(in the rows, 128 means zero)
Each path below is one point turned by a fixed rotation once a step. After each direction that follows a path, write how fast that rotation turns it, in deg/step (0 if it stays still).
Each turn is a multiple of 5 degrees from 10 to 175, or 0.
Each row of a path follows its step; steps can be skipped.

step 3: [133 141 134 124 129 126 115 132 119 126 126 112 133 128 128 127 115 130
 133 134 135 129 127 114 137 133 128 110 130 130 139 123 128 132 123 129
 136 134 115 116 135 124 129 132 124 130 136 133 126 137 109 115 127 129
 120 116 132 112 127]
step 6: [123 134 122 137 126 130 135 129 126 137 129 125 130 131 125 131 118 131
 119 133 133 140 128 119 122 120 119 121 121 119 146 135 134 128 121 122
 118 144 114 126 130 128 115 132 130 125 126 120 132 129 106 125 137 113
 130 117 135 124 116]
step 7: [121 140 127 128 125 129 120 118 130 115 124 129 129 135 133 123 137 134
 133 142 142 126 114 122 132 130 119 118 147 124 125 121 135 116 124 118
 132 134 120 120 127 120 120 125 123 117 125 117 115 127 119 128 121 121
 126 139 132 131 144]
step 10: [109 125 115 137 132 131 137 116 128 132 141 124 126 127 129 114 123 128
 124 133 132 135 122 130 132 117 120 117 137 129 142 117 135 126 134 117
 148 122 129 113 129 131 126 117 122 125 126 128 129 138 117 125 120 120
 121 131 127 131 129]
step 15: [126 135 126 132 127 132 123 129 129 119 120 131 129 135 119 126 137 120
 122 132 135 123 121 119 120 113 110 120 135 113 136 120 128 122 126 127
 111 122 104 126 132 133 118 126 133 121 133 117 124 117 135 135 134 138
 123 134 134 120 129]
step 17: [123 142 118 136 127 131 133 137 126 145 118 135 136 130 128 134 124 131
 130 141 123 125 131 116 141 116 115 127 127 126 137 127 137 123 130 122
 119 133 116 116 143 121 108 131 124 122 129 128 125 125 120 125 122 127
 141 137 133 127 134]
step 18: [120 139 135 130 127 135 120 122 130 114 133 108 144 137 128 117 132 121
 125 126 135 128 119 118 135 122 119 117 151 126 133 109 133 128 129 138
 129 127 128 122 118 134 118 132 120 123 133 130 130 135 121 126 126 130
 123 137 129 125 129]
step 20: [123 146 128 133 129 137 113 128 112 138 126 127 142 127 130 129 117 136
 132 132 136 131 125 121 136 124 135 118 132 135 125 125 135 127 120 124
 136 127 127 105 127 135 123 139 128 118 121 122 123 134 116 124 113 123
 116 132 124 117 125]
step 23: [112 129 115 134 135 123 132 132 121 135 122 143 129 132 130 128 124 133
 122 120 137 135 119 122 120 110 128 122 126 123 137 129 133 126 124 111
 121 133 113 123 125 138 118 124 136 125 118 106 129 130 118 130 124 120
 121 132 122 127 129]
Directions:
[130 129 128 131 127 128 128 128 126 128 128 126 128 129 128 129 125 127
 130 129 128 129 131 130 123 127 127 123 128 129 127 129 125 128 127 126
 128 123 129 126 127 127 130 125 129 125 127 132 133 124 128 130 131 127
 125 131 125 125 131] => 70
[129 127 129 125 127 128 129 127 133 126 129 126 129 129 129 127 122 129
 130 124 129 128 131 128 130 126 128 129 124 126 131 126 126 126 128 131
 131 132 127 129 127 127 128 125 129 131 130 130 126 126 129 125 128 127
 126 125 125 128 131] => 135
[127 132 130 129 125 126 128 126 128 127 125 130 126 128 129 126 128 127
 129 130 129 132 127 131 127 127 124 129 128 123 127 131 128 127 126 127
 123 128 127 133 128 127 126 130 131 130 130 130 125 130 126 130 131 126
 128 128 126 132 131] => 40
[132 127 131 124 130 127 125 128 125 124 129 128 127 131 129 127 130 123
 126 124 126 128 128 125 129 127 123 130 131 130 128 126 127 127 130 127
 130 126 127 128 131 127 129 127 128 129 125 127 127 125 126 126 132 125
 129 130 127 130 129] => 100
[129 132 124 120 130 123 127 129 128 129 130 127 127 127 126 131 130 127
 128 127 132 129 128 133 128 128 129 127 128 125 127 129 129 130 128 127
 126 127 129 125 126 128 127 126 129 127 127 127 126 127 127 125 131 130
 129 125 125 126 127] => 40
[128 129 127 127 131 129 126 125 130 128 125 132 131 124 124 128 125 125
 125 130 128 125 130 126 131 127 126 127 128 128 123 127 130 129 129 126
 131 128 125 129 128 129 128 125 129 128 127 129 129 133 129 129 130 130
 123 127 127 129 127] => 145

step 0: [122 131 133 123 140 130 136 134 133 130 131 139 116 117 123 137 111 124
 143 131 133 125 129 147 131 130 126 138 130 136 143 133 125 114 122 125
 123 123 134 128 139 116 125 127 122 127 136 115 119 131 128 127 118 141
 127 134 128 136 137]
step 1: [131 119 130 135 142 129 126 141 116 132 128 131 134 128 126 124 125 118
 130 127 134 125 126 147 133 113 125 133 137 141 145 135 113 127 123 115
 134 127 127 119 119 118 123 124 125 122 129 128 122 130 141 121 124 139
 128 119 127 142 137]
step 2: [130 130 135 125 132 139 134 127 118 144 115 130 122 118 131 127 119 123
 129 119 146 128 128 137 134 126 129 140 133 142 138 143 132 121 122 112
 134 126 118 126 123 137 123 125 137 122 133 138 131 122 132 127 139 118
 129 115 127 137 127]
step 3: [140 127 129 126 123 125 127 128 122 133 123 124 135 115 137 122 127 140
 137 115 136 116 123 130 130 123 126 122 126 145 135 139 131 131 110 120
 128 119 127 123 129 129 116 132 132 120 146 128 132 128 132 128 123 127
 135 115 137 121 108]
step 5: [131 124 130 131 134 118 134 118 139 129 132 146 128 122 133 130 132 137
 110 118 142 132 126 130 126 137 133 113 127 138 124 129 131 123 130 132
 131 118 135 124 137 129 118 135 121 115 135 133 137 134 126 147 133 133
 117 124 140 134 127]
step 6: [128 128 123 130 143 126 125 134 127 131 147 141 132 130 130 125 148 129
 123 126 132 128 127 120 119 134 128 136 125 138 129 128 128 123 144 122
 130 119 137 109 128 120 128 132 132 133 138 130 143 146 121 135 135 132
 124 130 141 128 124]
step 9: [125 120 122 140 137 134 117 128 143 132 128 132 128 133 129 125 144 123
 124 129 117 120 124 121 129 121 129 117 122 132 131 129 128 140 116 133
 126 128 113 122 133 141 133 126 134 150 143 120 135 120 137 125 131 123
 118 133 117 124 134]
step 12: [112 121 144 119 131 135 132 127 135 141 117 138 130 135 119 125 128 129
 131 130 122 129 133 111 134 122 120 136 130 127 120 132 111 128 129 115
 125 124 129 127 132 128 131 130 123 129 125 121 134 120 118 129 124 120
 139 145 127 147 133]
step 23: [131 142 134 130 132 120 134 119 134 118 136 132 125 133 134 111 142 117
 129 132 127 131 132 116 139 127 141 124 120 129 111 126 138 129 122 115
 132 121 127 116 130 124 117 127 128 119 134 142 138 139 124 142 129 132
 127 128 122 124 132]
Directions:
[124 131 130 129 129 127 124 129 127 131 125 132 130 126 131 125 127 130
 126 126 129 128 127 129 125 129 126 127 127 125 126 127 128 129 127 127
 124 128 135 130 128 125 127 125 128 130 125 128 129 127 125 131 128 130
 127 129 126 128 127] => 55
[126 128 131 133 123 129 130 127 127 127 125 129 127 127 130 124 129 128
 134 127 123 129 127 126 125 126 127 130 127 127 129 127 130 128 129 124
 126 131 127 126 129 129 127 130 129 126 128 128 127 128 132 131 129 125
 128 125 129 128 128] => 70
[127 129 125 127 128 130 128 129 129 127 128 126 129 129 131 127 127 128
 128 128 128 127 127 127 130 126 127 127 127 130 126 127 129 128 136 128
 127 126 130 131 125 127 128 133 124 124 132 131 131 128 124 132 128 126
 125 129 128 125 129] => 40

step 0: [138 122 139 121 131 136 133 135 127 123 141 130 133 125 116 135 129 133
 115 140 139 116 123 112 123 128 122 141 125 120 122 135 122 124 130 130
 114 133 144 125 123 137 150 117 123 125 135 131 132 140 135 129 136 126
 150 125 143 127 134]
step 3: [134 111 137 131 132 106 113 142 112 117 144 121 133 142 139 127 124 128
 125 142 117 139 132 117 122 136 141 134 137 132 130 140 119 127 134 123
 122 133 140 125 119 122 140 127 131 133 128 124 116 130 128 134 138 130
 133 122 130 133 127]
step 7: [135 112 129 136 120 119 124 118 127 135 129 129 131 119 128 128 136 126
 127 138 125 126 143 114 116 128 131 122 137 115 136 135 120 116 142 125
 137 123 134 138 106 113 151 126 119 134 132 125 127 130 127 140 128 120
 118 115 136 131 129]
step 8: [136 117 139 125 124 140 124 142 114 136 128 122 124 125 132 130 136 134
 104 138 134 127 131 122 122 116 120 131 137 119 114 122 124 126 117 132
 123 129 140 133 120 134 137 136 119 125 125 135 117 130 136 131 126 114
 146 143 124 127 145]
step 11: [147 114 137 135 126 125 125 134 119 130 141 120 132 123 125 119 121 129
 139 145 123 127 134 110 111 137 123 134 135 125 135 131 128 130 121 125
 119 133 146 113 114 138 126 127 124 135 142 123 124 138 139 141 124 119
 124 128 134 126 127]
step 12: [125 130 145 122 124 114 123 146 126 124 123 119 120 121 124 134 117 130
 122 125 126 145 127 122 123 117 135 142 146 118 124 131 113 130 122 129
 120 136 129 144 130 133 139 132 121 125 126 134 117 126 126 128 118 105
 126 116 127 117 132]
step 15: [127 112 149 134 134 127 137 131 130 146 127 126 142 125 116 120 125 117
 124 119 123 127 141 123 113 124 141 129 134 126 138 129 134 116 125 124
 139 121 137 126 118 136 141 122 118 131 130 124 124 123 127 142 127 104
 130 125 136 123 124]
step 16: [135 129 139 118 120 119 128 151 114 138 123 116 124 118 131 142 123 132
 123 138 124 131 136 128 118 132 112 124 139 126 114 132 127 125 143 130
 131 121 132 137 125 131 144 128 121 132 119 120 130 131 121 127 124 117
 127 134 127 139 152]
step 17: [133 118 119 134 125 126 128 126 133 141 147 141 133 135 121 141 120 131
 108 142 138 136 130 122 136 133 132 125 130 122 113 127 119 135 125 114
 133 142 141 129 113 130 138 122 116 126 124 130 123 140 134 129 130 124
 127 111 125 128 138]
Directions:
[129 130 129 127 129 125 129 127 132 129 128 131 129 129 126 129 130 127
 128 126 126 128 125 131 129 126 128 127 126 124 129 126 126 127 126 126
 130 131 127 128 126 124 130 130 124 124 130 127 126 124 128 128 126 124
 123 125 129 126 125] => 135
[134 126 127 128 127 129 130 128 127 127 129 126 126 129 126 126 131 128
 130 128 126 129 127 127 130 130 127 129 129 134 131 128 130 128 129 129
 134 126 129 128 128 127 124 128 130 127 126 131 129 125 127 132 127 126
 126 126 132 126 127] => 85
[127 130 133 127 129 128 130 130 126 128 129 126 129 132 131 126 127 126
 126 127 128 130 128 127 128 127 129 123 125 129 128 127 128 125 127 129
 133 128 131 126 131 128 127 127 127 128 130 125 129 129 127 126 133 127
 125 134 129 130 126] => 65
[127 125 129 127 128 129 134 127 131 129 129 129 126 131 127 128 128 133
 127 131 129 130 130 131 126 131 127 126 125 127 130 132 130 130 129 132
 129 128 126 129 127 128 129 129 126 126 129 125 124 126 129 127 130 129
 131 129 130 128 133] => 45
[129 129 128 129 130 128 127 134 129 126 133 129 128 131 128 129 131 127
 126 132 125 130 126 128 130 131 125 129 127 127 128 130 127 130 126 127
 128 129 128 122 128 132 126 130 124 126 126 128 129 130 130 129 128 130
 132 126 127 129 126] => 130
